Each row is where one point has got to under a steady rotation. How many ticks took it there?
The counts run from 0 to 1241.
[111 127 149 150 129 123 129 102 141 110  93 146 137 139 109 168 103 105
 142 161  92 141  93 108 110 160 157 126 150 116 118 173 104 144 153 136
 137 111  64 181 126 147  96 190 152 137 100 128 172 105 159 114 123  72
 132 126 117 125 179 164 151 139] -> 781
[127 130 168 124 137 151 109 101 146  89 134 179 119 146 122 155 134 127
 164 148  74 152 116 133  82 193 138 122 129 114 148 112  96 107 174 120
 125 129  94 128 125 139  94 163 139 127  86 164 132  77 146 143  99  87
 107  85 138 116 163 134 158 142] -> 1081
[107 122 127 148 127 159 140 111 114  92 103 159 166 109 118 155 110 128
 115 132  66 143 100 114 121 151 160 134 101  90 142 158 103 161 165 144
 154 104  40 142 141 172  92 176 106 134 109  93 143 123 144 104 125 115
 121 119 139 130 164 158 139 126] -> 241
[114 140 155 133 109 161 114 108 138 128 113 147 145 159  81 174 124 156
 115 140 105 137 119 160  81 165 127 132  83 101 110 170  95 145 151 175
 144 112  74 147 124 138  90 164 138 114 110 152 133  78 146 101 130 110
 114 111 123 144 180 154 130 139] -> 57
[133 130 164 146 141 169 157  97 137  61 113 155 141 151 111 164 122 144
 144 161 103 145 121 133 101 179 151 123  92 145 146 161 112 120 179 118
 139 124  87 117 124 165  82 156 129 161 130 118 136  88 127  81 104 110
  87  95 135 125 158 158 142 117] -> 1040
[113 119 145 130 123 167 132 107 144 120  84 145 154 103 102 191 140 135
 121  87 101 140  95 158 115 147 155 138  98  98 132 168 110 144 159 163
 127 132  62 151 151 180 111 161 127 113 106 152 134 102 149 130 119 117
 113  91 147 139 187 151 127 122] -> 975
[108 103 149 146 128 158 155 111 139  93 113 130 137 139 117 160 123  99
 179 122  97 150  63 156 125 159 170 110 123 137 151 186 111 128 156 120
 114 155  78 152 143 161  86 158 146 132 113 131 139  88 151 119 137  89
  85 123 128 142 183 151 136 145] -> 304
[129 119 130 140 136 142 121 113 129 124  86 166 156 140 120 175 109 106
  97 123  67 136  86 134 111 134 155 126 111  70 129 160 102 150 164 151
 155 125  35 167 147 158 114 174 116 136 115 116 141 116 138 116 147  91
 120 109 144 108 170 162 128 128] -> 377
[105 121 155 131 128 163 122  91 169 124 119 145 149 138 127 188 132 116
 143 108 113 125 120 140 109 179 168 117 108 147 126 159 129 144 174 141
 128 154  92 149 115 176  75 137 160 120 113 164 144  90 144 123 108  97
 112  99 148 131 183 132 165 110] -> 1240
[ 84 127 158 150 118 122  87 116 119 126 105 146 149 142 117 173 105 103
 142 112  85 134  93 110 112 151 157 129 114 128 128 176 101 132 155 130
 103 115  69 184 141 155  90 163 133 125 102 153 169  93 147 116 129  82
 126 142 143 126 168 164 147 136] -> 42
[121 136 146 129 148 156  78 112 121 109 123 183 140 153 134 153 130 126
 119 115  81 128 113 129 103 164 148 129  94  78 145 144  96 101 177 121
 122  99  53 123 158 170 121 174 110 134 120 165 134  87 133 121 139 111
 112  94 157  98 146 138 139 118] -> 228
[120 128 144 120 112 146 125 100 159  98 138 149 120 133 113 169 128 109
 160 111  95 136 105 145  89 185 145 104 146 110 134 154 115 141 172 132
 128 133  59 117 122 137 100 161 128 112 111 162 130  78 175 143  96 109
  97  81 131 133 178 116 137 147] -> 1084
[120 132 145 118 117 161 129 110 159 102 140 149 109 145 117 173 137 118
 154 127  72 142 104 142  91 181 131 103 129 123 143 149 106 140 172 138
 132 135  70 126 108 129  88 145 138 115 105 161 130  74 172 140 103 109
  93  78 139 141 176 131 142 161] -> 1085
[117 124 149 161 156 156 124  94 148  67 115 158 135 133 166 154 143 111
 164 119  92 163  82 136 127 161 154 116  96  75 164 145 115 107 174 124
 112 136  61 121 157 176 110 183 126 135 138 128 125  84 143 126 142 115
 102  97 141 119 163 132 127 119] -> 565
[ 99 104 149 138 139 152 114 109 115 124  86 150 166  95 120 171 129 143
 120  89  55 140  99 122 116 145 133 126 100  99 127 153 104 153 155 150
 117 121  47 174 152 172  89 149 114 131 102 119 133 108 118 118 125  99
 124 111 162 127 157 169 145 143] -> 981
[ 98 148 151 124 127 147 111  70 163 109 129 170 165 129 133 171 130 143
 129  95  98 136 131 112  96 161 128 113 103  91 115 156 117 165 166 156
 122 121  69 140 114 164  66 166 132 117 135 146 118  74 127 116 114 114
 139 101 150 121 150 115 179 138] -> 1126
[124 111 141 135 134 145 105  92 141  99 129 189 146 133 124 166 130 156
 124  87  90 125 117 119 105 177 129 130  93  77 113 129 122 135 185 141
 129 129  60 100 149 177  86 159 128 118 116 150 108  99 126 124 112 118
 110  68 148 108 154 109 140 112] -> 543
[114  77 153 150 134 143 135 100 114 103  97 151 158 148 108 157 100 129
 153 131  96 143  88 121 141 175 164 128  99 149 129 160 117 126 163 112
 122 136  85 153 159 180  75 145 133 137 102 112 155 114 133  97 131  75
  96 130 118 123 167 162 124 120] -> 443
[ 97 104 145 146 132 164 125 106 117 122 107 167 175 141 124 146 119 148
 116 106  69 134  96 134 130 147 153 131  66 114 134 162 103 156 170 144
 137 141  64 153 145 188  71 145 126 122 121 121 133 113 110  98 148  99
 101 129 148 139 160 162 148 127] -> 845
[ 91 126 140 140 140 137  91 101 153 136 112 166 146 159 151 170 109  93
 136 134  84 134 105 100 115 167 167 125 114 124 134 147 120 149 192 135
 148 142  86 149 110 178  80 146 144 107 102 161 179 105 157 122 126  84
 127 120 147 123 170 135 157 107] -> 1099
[116 113 155 154 130 167 127  81 165  91 118 144 138 167 145 172 131  95
 188 115 114 138  94 135 133 166 166  89 115 134 152 178 123 132 175 114
 119 140  92 121 121 184  76 141 148 132 136 142 145  88 164 104 121 108
 105 109 129 120 180 130 140 136] -> 299
[102 122 158 144 113 147  93 126 145 125  95 120 142 153 101 202 132 116
 142 113  92 135  85 142 103 157 148 112 111 151 124 180 109 129 155 146
 129 127  72 146 130 161  82 119 135 117 101 171 158 107 157 114 115  93
 106 113 143 145 190 173 125 144] -> 36
[126 125 159 151 136 143 131  87 140  82  96 152 157 131 145 150 154 157
 116 131  96 122  92 157 111 169 126 140  82 119 113 132 117 115 158 129
 114 126  60 117 169 191  85 169 157 138 131 142 119 110 118 117 130 110
  86  86 130 132 168 138 162  99] -> 255
[144 128 156 152 161 156 124  93 121  78 114 169 131 162 129 160 112 131
 159 137  85 140 112 101 124 176 155 119  95 102 155 153 105  97 167 102
 119 107  68 129 148 160 110 161 127 158 130 110 134  78 145  90 113 105
 111  94 144  92 143 150 129 114] -> 1034
[142  74 161 144 115 137 126  96 133 114 114 145 126 157 116 187 123 107
 172 120  80 137  84 146 119 172 126  95 141 123 135 166 111 133 153 128
 137 125  59 129 147 137  83 135 118 135 117 133 120 114 152 110 120  79
 100  89 117 104 178 149 106 175] -> 149
[117 114 153 128 136 114  93 108 151 133 117 178 130 148 118 190 109 107
 123  99  88 120 108 110  93 145 132 131 144  93 116 150 112 140 179 139
 132 143  55 148 129 144  87 172 137 121 108 175 146 105 116 132 127  68
 130  91 152 114 151 127 163 134] -> 808
[135 120 162 141 143 177 119  90 172 104 106 156 131 167 119 162 134 134
 156 160 128 118 129 126  98 168 162 125 116 136 126 161 101 124 179 145
 130 122 100 140 127 179  88 155 173 123 115 155 141  87 145 117 108  77
 128  93 131  94 172 148 165 130] -> 925
[137  85 165 135 120 174 124 111 150 102 117 152 139 166  99 157 121 150
 157 156 121 103 119 135 105 169 141 119 122 152 114 169  99 134 170 143
 138 120  87 137 149 167  72 137 158 118 104 154 134 113 141 104 107  69
 104 101 119 114 169 161 146 155] -> 1066
[110 110 148 136 134 180 133  95 128  86 107 162 161 134 131 162 137 133
 130 110 103 145  87 164 125 149 161 117  68 104 164 163 114 126 175 142
 129 147  72 121 160 204 103 152 120 121 131 130 123  99 124 109 146 116
  89 103 149 122 170 140 122 118] -> 705
[123 133 150 130 140 183 117 128 148  66 130 149 140 144 135 186 118 154
 122 122 106 124 126 132  82 165 147 131  77 113 158 156 118 130 178 141
 142 119  60 103 123 164  81 150 113 128 134 146 131 106 138  94 118 126
  89  86 162 129 140 147 145 120] -> 98
[ 89 140 140 142 137 137  63 139 138 111 130 146 139 144 127 174 112 121
 126 111  85 136 106  94  75 157 162 139 106 107 137 140 106 128 179 135
 122 120  65 136 109 144  64 162 124 116 103 171 162  95 128 119 134  85
 112 121 161 141 135 155 161 126] -> 359
[113 114 142 133 136 147  74 133 113 121 117 158 149 135 129 148 134 115
 116 110  55 127  80 124  92 139 148 131 107  95 139 131  84 116 176 134
 116 129  50 135 148 161  84 151 113 122 102 158 132 107 105 137 157  71
 106 114 156 115 141 152 139 133] -> 222
[118 108 144 124 114 178 119 113 151 144 104 165 152 149  99 168 133 143
 115 112  87 106 112 149 110 137 140 124 106 123 102 165 105 165 180 171
 146 128  64 147 142 185  88 142 159 113 110 154 120 117 132 122 118  91
 112 102 140 119 178 146 160 152] -> 663
[128  97 151 181 143 113 112  86 140  86 110 178 131 170 130 131 115 140
 161 141  86 149  85 117 129 162 136 122 125 100 110 135 103 115 168 122
 112 107  76 115 159 166  85 178 141 135 114 119 139 107 134 109 141  73
 119 114 103  93 151 137 115 124] -> 739
[ 82 118 147 131 113 149  94 120 136 125 114 168 157 166 124 169 108 113
 116 142  79 136  93 130 107 160 147 112 122 131 133 157  98 159 181 147
 177 123  75 140 115 166  86 148 112 104  98 148 171 131 156 112 127  93
 107 123 132 132 177 151 144 153] -> 958
[ 93 134 136 159 139 115  94 119 140 101  99 156 137 132 142 177 116 120
 114 112  50 157  75 120 110 143 141 134 114  81 128 133 123 135 171 148
 132 127  49 132 133 140 108 176 129 118  96 156 164 115 148 122 134 106
 105 100 151 148 165 143 130 121] -> 828
[109  85 141 135 123 148  96 124 138 131 147 164 133 144 101 140  96 134
 154 124  77 125 112 104 100 177 148 130 130 104 100 139  93 149 174 154
 134 128  73 144 123 138  73 154 150  87  75 142 146 102 166 131 123  74
 117 109 127 122 164 141 141 151] -> 938
[135 123 163 170 158 131 111 101 191  77 122 145 105 166 129 171 129 136
 170 148  96 147 107 101  94 167 144 114 136 126 122 141 118 127 174 142
 110 115  88 116 108 137  58 153 174 137 113 150 149  87 140 112 113  78
 132  90 138 128 147 151 149 137] -> 608
[123  84 147 123 117 174 130 115 141 111 118 163 144 131  73 146 120 143
 151 143 103 132 104 144 103 166 159 125 123 124 117 146  89 150 171 151
 145 134  88 144 136 168  77 165 149 103  80 140 130 102 131 136 109  63
 106 111 115 124 175 155 146 158] -> 933
[123 124 167 135 126 160 141  90 157  87 107 161 132 130  92 149 135 114
 158 144 119 127 107 143 106 155 159 122 142 140 125 156  93 136 170 128
 111 135  83 146 140 186  94 185 173 137  99 154 132  87 131 140  91  83
 118 111 122 127 169 136 176 133] -> 927
[132 144 154 144 140 181 158 100 143  67 122 150 134 156 123 162 133 132
 160 148 105 145 121 129 110 177 154 109  94 126 154 181 109 124 164 115
 126 122  71 125 123 154  87 157 131 158 143 117 125  72 142  90 109 117
 103  97 137 125 153 150 146 130] -> 1039
[104 117 127 149 161 156 127  96 142  93 109 159 165 123 160 145 124 146
 116 129  62 141 100 107 111 164 151 138  82  79 132 119 120 147 174 149
 135 134  64 127 117 179  67 162 133 133 114 106 137 109 127 106 138  96
 118 104 150 124 142 143 153  95] -> 247
